Each path below is one point turned by a fixed rotation once a step. After each direction that follows a path, write how fast that rotation turns it, in degrees per step (0 if it stays still).
Each turn is a multiple of 5 degrees from 10 to 175, or 0.
Each row of a path follows its step; steps can be skipped.
path 1
step 4: [  5 -22 -46  -7  -8 -18  -6 -29  -1 -28  13 -22   6  35  22   8 -31 -17
 -16 -32   8  -5  -7  -3   3  12   4 -21 -40   4  23  32 -31  12 -22 -10
 -18   8  12   4 -14   6   7 -30 -18]
step 6: [ 25 -39 -26  -7  -2   8  11   6  -5 -10  -9  -3   4 -10  22  11   9  16
  -8 -25  13  -5  20  -1   2 -11  39   5 -42   2  18  22 -46  30   6 -22
  10 -26  20  13  40 -15 -25 -10   7]
step 7: [ 20 -31 -37  13  34   5  31 -27 -15   0 -15   9  -3 -24  23 -10 -17  -7
  24   1  11  -2   7   2  12 -25 -11 -29   1  -2   8  32 -16 -19 -31 -29
   2   7  26   4 -14  -8  23  -4  42]
step 8: [-14 -39 -26   5   8 -38   4   6   4  16 -20  -1 -16  10  20  15   1   6
  26 -21  32  18  -4  12  25  -5   9   6  19  30  -4  23  11  36  -4 -21
  19   3  50  16  13  -5 -34   3  -3]
step 10: [-12 -37 -35   6 -18 -55 -15  -5  -2   7  -8 -15 -15  -4  16 -15  12 -10
  -2 -30  23 -12 -35 -10  18 -33  -9   8 -18 -27 -14  19  10   9  -2 -33
  -2   2  11 -28 -14 -25  14 -18   1]
step 13: [  8 -32 -31   7   2  16  23  12   7   3 -36 -16  21  -1  24 -10 -27   3
  -1 -20  42  18  15 -19  15 -19  40   2 -39  -2  12  -1  -2   6  -2 -27
  13 -28  19 -11  34  -7  -8 -14  19]
step 18: [ -5 -38 -10 -15   8  -2  18   3 -14 -13  -6  24  19  13  24  32 -10 -19
  -1 -35  57 -31  -2 -25 -15  -6   5 -15 -26  14  11  13 -29   2   7  -7
 -15   2  21 -35 -18  23   2 -12  -8]
step 21: [  3 -25  -8  25  20  14  16  -9 -14   5  -7  -9  -6  24  -5  29 -15  13
   3  25  42   1  -4 -17  27 -34 -34   1 -18 -11   3  36  11   2  -3 -35
  15 -14  37  23 -34  13  16  -4   9]
step 24: [  2 -32 -38 -12   2  -4  14 -11  -6 -19   8  -8 -15  13  22  -5  30  -9
   0   1  35 -42  -6  -2  28 -20  -4  13 -11  -1 -19 -16   2  10   0 -16
   2 -14   7 -12  13   9  46 -56 -24]
Speeds:
[  2 -12  -5   6   4  12  -9   2   0  -4   6  -7   1   2  -6   1   4   4
  -7  -5 -16   2   1  11   5   5   3  -1   7   7 -10  -1  -9  -8  -2   3
   1   2   2   2  -6  -4   2  -1  -7] : 10
[  2  -6   2 -17  -3  -6  -2   5   3   8  -3  11   3 -15  -2   3   4  -7
   1  -3   3  -8  -4   3  -2  -3   0  -2  15   3  -6   5  -4  -2   1   7
  -5   2  10   4  -4  -2  -2  -2   4] : 40
[  6  -3  -5  -5  -7  -4  -2   2   6   2  -2  -2   1   5  -3   9 -11   4
  -1   4  -6   4  -6   3  -4  -6   0   1  -6 -10  -5  11   0  13   5   0
   0  -3  -3  15  -3  -7  -4   8 -11] : 170
[  6  -3   7   3   1   6  -3   8   3   7   0   2  -8   0 -11  -8   7  -1
  -8   0   0  -6  -3  -5   5  -8   6   5 -10 -10  -1  -1  -3  -1   4  -3
  -2 -14   4   1   7  -6  12  -3   6] : 100
[ -4   8 -12  -4   2   7  -3   4   4   3   0   5   3   2   4 -14   0  -1
  -3   0   5  -2 -10  -3  -5  10  10  -1  -7  11   4  -7  -7   4   5  -3
   1  -7   7   6 -10  -2  -8   3  -4] : 155
[ 10  -1  -5   0  -7   2  -4   3 -12  -3  -4  13  -2   3  -3  10  11   5
  -4   6   6   3   6   0  -3  -1  -8   1 -11  11  -1  -5   6  -7   8   0
  -1   6   1   2   2 -11  -3  -1  -2] : 115
[  0   4  -3   1   3 -11  -1   3  -1   5   4   9   6   4   1   4   0 -13
  -2  -3  -9 -10   8   4  13   0   8   3  -4  -9   9  -2   3  -6   8   0
  10   4  -4  -1  -9   1  -1  -6  -7] : 55
[ -1   2  -3   3  -9   0  -8   8  -1   4  -5   3  -8   6  -4  -2  -3  -7
  -5   0  -2   5  -6   8   9  -3 -14   0   3   3   4  -4  -1   2  -5  -4
  13   3   4   6   1  13  -2   8  12] : 55
path 2
step 4: [  3 -11 -23   4  22  15   4   0  -3   8  32   6  10  23  14   0  36 -17
  -2  28   8 -11  -2  -3 -45 -11  17  22  28 -12   0 -21 -11  -7  27   7
 -24  31  14 -19  -2   9  30  -3 -42]
step 8: [ 11  11   2  -7  20  22  23   7  -2  37  -7 -22  28 -17  12 -14 -14 -33
  -8   2  17  22 -39 -13 -16  16 -24   3  32 -15  13  -9   0  -9  25  24
   4  23 -28  -4 -34   2  29   8   6]
step 10: [ 41   3 -22 -39  -9   4   4   8   2  30 -21 -18  10 -14  16   7 -19   4
   4  17  -6   2 -39   1 -15   6 -11  36  -2  18  -5 -26 -16 -12 -25  41
 -19   2  -3 -14 -23 -15  35   3   6]
step 14: [-15  35  -1 -10 -11  33  -8  -1 -22  -2  39  27  10   1   5   4  -5  14
  40  -2  -4  13  -9  -6 -33  37  -6  36 -16  -2 -16  -2  -5   8 -18  40
 -10   9 -22   5   6  13  15  29  -9]
step 18: [  4   1 -19 -18  19 -12  -4  19  10  -6 -32  34   7  12  25 -18  -1 -24
  -3  -2  11  21 -28 -10 -25  14  11  26 -45  -7 -10  19  -7 -22 -21  17
 -14   4 -32 -13 -17  34  -2  -8 -29]
step 20: [ 29  30  -4 -19  45  -8  11  -4   1   8   0 -23  27  30   6 -10  -2 -18
  14  16   2  -4  -7  -6  -4  12  -6  -2 -11 -24 -12  17 -32   5 -13  -3
 -25  27 -21  13 -37  38  -8 -14 -31]
step 22: [ 25  15  -2 -19  11  11 -37 -48 -22  -4  -4  -5   7  25 -10 -15 -20  -8
   1   8 -21  16 -26  -6 -34 -18 -23  19  -3   3  -2   8 -33  11 -33   0
 -20  16 -15  15 -11  31   6 -13  21]
step 24: [  2   2  12 -12  37   4 -16 -15  29  12   4  -3  -9  24 -25  18   3   6
  -4 -19 -30  33 -47  -4 -26  39  -9  21  17   0   3  17  -5  17  -8 -13
 -13   8 -18  28 -18   2  11 -15  30]
step 25: [ 36  12 -15  -4   4   7 -17  27 -10  15  14 -28  -8 -46  -5  -7  21 -27
  -3  23  -6  26  -2   4 -15 -11   2  -5 -18  -7  11 -18  -3   6  12  32
  11  25  33   9   6 -15  52  13  14]
Speeds:
[  5  -5  -5   1 -12  -4  -9  -2 -12  -3  -5  10  -7  -3   1   5  -8   7
   5  -1  12   2  -2   9  -9  -7  -8   2  -7   0  -4  -1   3  -4  -8   4
  -4 -10  -4  -1  -5   2  -2   5   1] : 90
[  5   4  -4  -7   5   0   7  -3  -5   7  13   0  -7  -9  -1   3   3  -8
   0   5  10   6  -1  -6   2  -1   3  -4   4   4  -7  -4   4  -9   7  -2
  -2 -12  10 -11   8   4  -1   2   5] : 175
[ -1   2 -12  -3   7  -7  -8  13   6   1   4  -1  -1  -4   9   2   0   7
  -2   0   2  10   1  -3  -8   3  -1  -6  -5  -2  -7   3   4   3   2  -1
   8   0  10  14  -2  -3  -9  -3  -9] : 55
[ -7  -8  -8  -7   3   0   0   8   5 -12  -8  -3   9  -6  -5   6  -8  -2
   3   1   7   1  -6  -3   6   4  -2  -6   4   1  14   7   1  -5   5  11
  -9  -7  -4   0   5   1  -3  -3   1] : 140
[ -5   1   3   2  -2   4  -2   5  -9  -6  16  -3   8  -1 -13  -1  -3  -4
   1   5   8   3   1   2  -1  -7  -7   3  -5   2   1  -3  -4  13   2   1
   0  11   3   8   8   9  -6  -1   7] : 135
[ -5   8   0 -17   0  -5   5   7  -5   6   1   6   6  -2   0 -11  -4  -2
   4  -5  -4   5  -4   5   5  -1  -3  -2  -2  -1  -4  -8   1   5  -6   4
  -1  -3 -10   3   9   1  14   1 -12] : 170
path 3
step 1: [-30  -2 -35  13 -15  13 -14  22  26  12 -11   3 -10  16   8   1  39   7
  19  38  29  41  16 -15  -7  -3  24  -9  15 -40 -10  22 -30 -18  14 -24
 -25  30  34  -9 -20  -4 -13  18  -3]
step 4: [ 10 -30  -9 -12   9  31  31  10 -24  22  -4  -4  12  17 -36   5  24  -9
  -7  26 -23  10  -6   8  36  29  27 -37  28  11  37  42  17  22   4  -4
  -5  36  -1 -13  14  -2  -2  12 -26]
step 12: [ 21 -19  20   0   9  46  -7  47  32  28  30 -21  -1  21   6  22   1 -20
  -2   4  -6 -12   4   7 -13 -19   6 -15  34  -3 -14 -21  22 -10  43 -43
   4  18  17  -3   2   2  26  37  -7]
step 13: [ 34 -21   9   7  23   9  16  31  -2  34  17  -6  22  30   7  14  16 -28
   9  18 -24  38   3 -26  -1  20  10  24  22  -4  30 -23  15   4  -2 -11
  13 -27   7 -15 -46  -1  30  39  -2]
step 15: [-25 -33  12 -32   5   7  33  30 -19  -9  33  -6  -8 -13   0  -9  40 -12
 -16  37 -10  18  12 -10 -11  17 -18  -6   3  -5 -25   1 -35  -5 -13   9
  37  -4   3  -4  28   7 -22  60  -6]
step 16: [  5 -14  16  -8  12  -1  16  23  47 -15 -12  22 -20   6  -5 -21  27 -30
 -22  16   7   9  -5 -47 -35  24 -31  -6 -19  28  22  -1  -6  29 -12   7
  10  10  13  11  37 -26  -9  38 -11]
step 20: [ 14 -13  -9 -34  10  -4  -8  26 -20   2  11 -24 -23 -47  -9  31  50  -5
  13  32 -19   5  10   9 -12  15  15 -18 -28 -19  -2   7   3  -1  41 -10
  -4  50 -34   1   6 -24  -6   4 -12]
step 21: [ 19 -14  -9 -29  -6 -27  28  27  -6  -7  -5 -15  11   8 -24  58   4 -25
  -4  47 -18 -35   4 -22 -35  14 -21 -34   1  15  11 -20  33  29  11 -14
  -7  19 -21  -8  10  -8  10   4 -13]
step 26: [ 26  41   0 -31  21   3  39  17 -26  22 -18  -4  36  13 -21  30  -9 -21
   3  14  -5  12  32 -29   8   4   7 -26 -36  -5  -7 -20 -20  -2  12 -10
  32   6  35  16  -2  -9  16  28  18]
Speeds:
[ -2   3   3   1   2   0   9  -7  -1  -1   3   6  -4   8  -8  -4   8  -1
  -2  -2   2   1  -9   2   2 -13  -2   1  -9   7  -1   5  -7  -3 -10   6
  14 -11   2   0   9 -10   7   6   2] : 40
[ -5  -4  -8   9   2   7  -2  -6   7  -6 -11  -3  -5  10  -9   1  -2   1
  -4  -5  -6   7   0   7  12   1  -2 -11   4  -6   0   3  -1  -1   1  -3
  -1  -4   2 -14  -2   2  -8   0  11] : 10
[  2   3 -13   1   8   3  -4   5   0   0   3   0   5  -5  -4 -12   5  -5
   1  -6   3  11   0 -14   8  -1   0   2  -3   4  10   9   0   6   6   4
  -8  -3   3   3  -6 -12   2  -6  -1] : 120
[ -9   0  -2   6  -9  -1   1   9  -6   7   3   9  -3   3   2   0  -8   4
   1  -1  -7   2   5   0   7  11   5   3   1  -4  -7   7 -13  -3 -14  -1
  -6  -4  -5  -3  -5  -6   8  -4 -10] : 80
[ 9 -2  6  8 12  0 -9 -1 -1  8 -7  5 -6 -9  4 -4  5 -5  8 -4 -6  1 -6  7
 -1 15  5  1 -4 -1  4  1  8 -3 -7  7  4  0 -8 -2  6 -5 -6  2  2] : 160
[  4  -4   1   1   2   9   3   3   7   9   3   6  14   5  11  -7  -3  -8
  -5  -7   3   5   0  -4  -3   0  -5  -4  -1 -17  -5  -5  -6  -9   0   6
   0  -4   4   5  -1   5  -2  10   1] : 25
[ -4   2  -8  -8   3   2  -8   7   6  -6  -1  10  -5   2   6  -4  -2   9
  -2   4 -10   8   3  -5  -3  -5  -4  -6  -2   8 -10  -7   3  -4   8   4
   0   2 -16   0  10  -3   4   2   2] : 80
path 4
step 2: [ 13 -13  -8   6  -8   4  18   9  24  24 -16  -5 -15 -24  25 -14 -17  23
  18 -12 -11 -32   3 -18  16 -15 -15 -17 -23  15 -14   5 -20   7  33 -11
 -36  19  -2   4  63   6   0  13  -1]
step 3: [-26  -1  22  -7  -9  -6 -19   7 -10  -9 -10   3 -31 -37  10 -37  -4   5
 -18   9  -2 -19   9  -8 -19 -19 -11 -17   1 -35 -22 -11  31  38  39  13
   2  18 -24 -16  12 -19  18 -13 -18]
step 6: [ 21  17  12   7  14 -31  -3  -1  14  21 -27   7 -44 -11  24   2  -5  -3
   8   2 -31  -3 -18  25  16   3   1 -41  -1  20  -6  20 -16  28  43  24
 -22  15  23  -7  -4  -4  -7  10 -17]
step 7: [ -7  17   3 -15  19 -11 -22  -1   2  10   7  24  11 -30 -11   9   0  32
  -7 -22  11   5   1  -7 -11   5 -15 -53  14 -19  29   1  21  28  36  15
 -17  -9  -7  11  27 -35  31  15  11]
step 8: [  0   6   7  30  -3 -40   9  36  12 -15 -10  28  12 -56   8  25 -32  -5
   5   4   7  10   6 -22   7  -2  13 -27  19  14 -32  -2   9  10  13  16
 -10  28  11  15 -10 -10 -23  10   7]
step 11: [  4   1 -10 -14  26 -12 -41  12  21  -6  35 -14 -25 -29 -10 -17 -17  16
   0  -4  22   7   3  24  29 -12 -29 -36  -3   6 -18 -13  27   5 -25  15
 -17  18  10  -8  13 -39  11  17   9]
step 14: [-26 -33  26  25   4 -19  -1  25  27   7 -13 -13 -43 -39   8   1   1  25
   4  11 -24 -22 -16 -13   4 -23  -6 -35 -13 -41  -9 -11  -7  -9   2  -6
  -4 -25   8  -9  17   7  18   8  -3]
step 15: [ 12 -15   8 -19 -11  16   7  12  18   1  10   4 -21 -36  19 -33 -18  63
   0 -11  20   2  18  -7  23 -23   2 -25   9  18   0 -11  19  27   3 -16
   3   8  -8  -4 -12 -26   0 -13 -37]
step 16: [-35   7  14  21  19   5  32   0  20 -22   4 -16 -26 -22  -8 -18  -7  -6
 -25 -34 -17  12  10 -18  30 -25 -27 -26   6 -18 -13  16   2  -4  32  15
 -20  19   3   7 -29  16   7  17 -20]
Speeds:
[ -4   6   2   5 -13  11   6   7  -3   6  -6  -8  -4  10  -3 -10   2   3
   3  -3  -7   2  16  -3   3   5   1  -9  -3  -4  -6   5   0   3   6   2
   4  -1  -9  -3   5   2  -1  -3  -5] : 25
[  8  -4  -9  -4  -5  -5   7   0   5   2  -2  -7  -7  -4   9  -1   6  -4
   0   1  -9   4  -6  -5   0  11   5   7  -8   0   3  -1  -1   2  -1   6
  -9 -18   0 -11   4   6  -3   3   4] : 90
[  8  -2  -8 -11  -3   2  -8  -4  -3   3   7 -12  -4  -6   3   7  -2   9
   0  -8   2   0   9   9   3   0   4  10   4   7   1  11   5  -2   2  -1
   5   0  -9   5   7 -10   5   2   2] : 170
[ -3   4  -2   6   2  -7   2 -11  -6   0  -5  -4  -1  -4  -4  -2   5  -1
 -12  -2  -1   2  10  -8   1  -2   5  -2   6   9   0   4  -4   3 -11 -15
 -11   3  -8  -2  -5   2  -9   7   6] : 95
[-15   3   3   2  -9 -12   5   0  -3  -6   2   0   4  -3  13   1   3  10
   1   4  -2  -3  -5   9   0   0   0  -1  -1   1  -3   0   4 -11  -7  -6
   1  -8  -9   1  -2  -2  -4 -14  -6] : 70
